First come named moves, each a turn or a mirror, each shown by rows before and after it. For each pair of rows after them, which moves, in which order, take the first row to the second? The first pair is done for you.
move J:
[ -2  23  -2  -1   2  11  15 -23  13 -25 -16 -39  14  25 -29 -22 -26   3
  -6  24 -16  15] => [ -5  24  -6  -1   0  13  14 -21  17 -25 -18 -35  13  22 -28 -24 -28   6
  -3  26 -18  15]
[ -3 -11  20  13   2   5   3 -32  -9 -11  -5  14   1 -35   9  23   8 -28
  26  15  15  21] => [-10 -15  11  13  -1  18   3 -24  -4  -2  -9  19   6 -36   9  21   4 -18
  32  16   9  25]
[-30   6  -6  19  -6  -4  16 -14   2   3  -8 -17   7 -12  21  28   5  -3
  11  26  -6  28] => [-27   7  -4  18  -5 -11  18 -17  -2  -2  -5 -21   5 -11  20  27   8  -9
   8  25  -4  27]
[ -9   7  14 -22 -12 -10  23 -19   3 -26  27  -8  -9  19  -9  -8 -18  -1
 -28  21   8 -20] => [-23  -1  -5 -19 -22  30  20   4  21  -3   7   9   0   8  -7 -15 -30  28
 -11  21  -8 -11]
move U:
[ -6  27 -13  -8 -10 -21  -4 -10  -7 -37   4 -33  -1   5 -21   0   7  -1
   3  33   5  -5] => [ -3  27 -12  -8 -10 -21  -1 -14  -8 -37   7 -33  -2   5 -22   0   7  -3
   2  31   9  -8]
[-13 -18  -7   1  -6   6  -2 -16  11   0  -3   8  20 -11   2   9 -13  -1
   1  19  14   2] => [-15 -12 -15   4  -8  11  -7  -2   9   4 -11   5  16 -15   4  12  -6   4
  18  22   5   6]
[  3 -11   0 -13   3  20  12 -20  17   7  -2  -6   7  18  -7 -16 -13   8
 -20   0  -1  12] => [  0   2 -15  -9  -2  29   2   5  14  10 -16 -14  -1  11  -6 -10  -4  16
   4  -1 -17  20]
move Y:
[ -1  -5  14  15   7  -1  -2  -5   7  12   6   4  -3  -7   6   3  14   2
   5 -22  -6  16] => [ -2  -7  14  12   5   5  -1   2   8  18   7  11  -5  -6   5  -3   6   7
   1 -24  -5  13]
[ 12  -7  33  19  43   2  25  -7  -4  -4 -13 -17 -10  25  -2 -21   2  -8
  -7 -33 -17   0] => [-10 -15  11 -10  18  16  20  23   2  25   1  37 -22   3   3 -12 -28  14
 -23 -25  -2 -27]
[ -7  -9   3  17   3  20  -6 -11   7  -1 -20 -10  19   4   1   2   9  12
  31  -1 -15  22] => [ -9 -15  -2  10  -1  32   1   3  13  10 -17   3  13   8   0 -12  -7  23
  16  -4 -17  14]
[  6   4  -7   6  -1  10  -6   5  15   1 -12  11  14  -4  10  11  23   8
  29 -16  -8  14] => [  8   1  -5   7   3  18  -3   8  16   4 -13   7  11   2   9  -2  21  13
  19 -20 -14  16]
Now pairs of rows:
(2 to 3 moves a pair)
[-16   6 -32 -17 -23 -14 -19  17   3  -9  -6  23 -11 -11  10  18   6  22
  -7   2 -22  -5] => [-10  13 -26   2 -13 -18 -21   0   0 -23 -20  -3  -2  -8   9  19  25  14
  15   0 -33  15]
Y then J
[ -4  16   1  -4  -8  11  -3  12   3  -2 -28  -8  -8  -5   5  -3  16   3
  23   1  -9  16] => [  9  19  16  -8   1 -13   4  -1  -8 -14 -12 -20 -17  10   4  -7  18 -16
   1  -2   1   7]
Y then J
[ -4  13  -4  15 -22 -21 -48   9   3 -26 -12   5 -12 -37  14  56  24 -19
  26  10  46  22] => [ -1  -5  10  45  -6  13 -32 -23  28 -27 -35 -13  22 -20   8  30  21 -11
  32   3  31  52]
U then J then Y
[ -6  -4 -21  -4 -11  16  -8  40   5  23  -5  21  -6 -23  -3  13  -2  13
  16 -25   1 -15] => [ 17   3   0  24  14   9   0  14   3  -3 -19 -33   4   2  -7  -3  22  -3
  26 -35 -15  12]
Y then Y
[ 11 -18   9  -6   6  -3   9   1  -5   4  24   8  -4  16   7 -18 -10   0
 -32  -3   5  -9] => [  0 -13 -13  -2  -4  25   1  27   2  20   3  11  -3   4   9 -19 -11  21
  -6  -5 -12   1]
J then U
[-19  21 -17   6 -15   4 -17  26   2   9   8 -12   4 -23  15  32  19   2
  39  14   2   9] => [ 12  19  13  19  16   2   4  11   0  -9  12 -53  -2  23   7 -12  24 -10
   3  -7 -11  20]
J then Y
[-18  27 -20  -7 -14 -22 -16   2 -15 -13   5 -12 -13  -7  -3  20   9  -2
  21  19   5  -6] => [-16  17 -16  13  -7  -1 -11  -9  -2 -11 -16 -23   6  -4  -3  13  16   1
  37  14  -7  16]
U then J then Y
[ 15  32 -24   1   1  16   8  25  -7  -1  17  -9 -20   4 -14  -4  -3  18
  -8 -11  -1   8] => [ 14  32 -23  -8  -2   3   3  21 -15  -4  28  -3 -24  -2 -14   6  -3  12
 -10  -4   9  -2]
J then Y
[ 15 -12  -8  -6   2 -10  20   0  -9 -18   6 -33   0  17  -9   9  19   0
   0  13  10   3] => [  1 -17 -28  -9 -10  17  17  18   3   3  -9 -12   5   3  -8  12   8  21
  14  16   2   6]
J then Y
[ -7  14 -17 -25  -6 -12  -4  13  -9 -10  39 -23 -34 -14  35  -5   1  -3
   0  18   5 -21] => [-22   1 -28 -26 -14  21   3  21  11   7  27  -5 -21 -19  33 -15 -18  15
  -1  20  -2 -18]
U then J
[ -4  10  -3  28   3  -8  -6  -1  12  -5   8 -11  13 -14  24  19  19  -6
  28   0  10   9] => [  0 -10   9  29  12  17  14   3  28   7   8  -6  15   8  19 -16  -4   5
  -7 -12   2  10]
U then Y then J
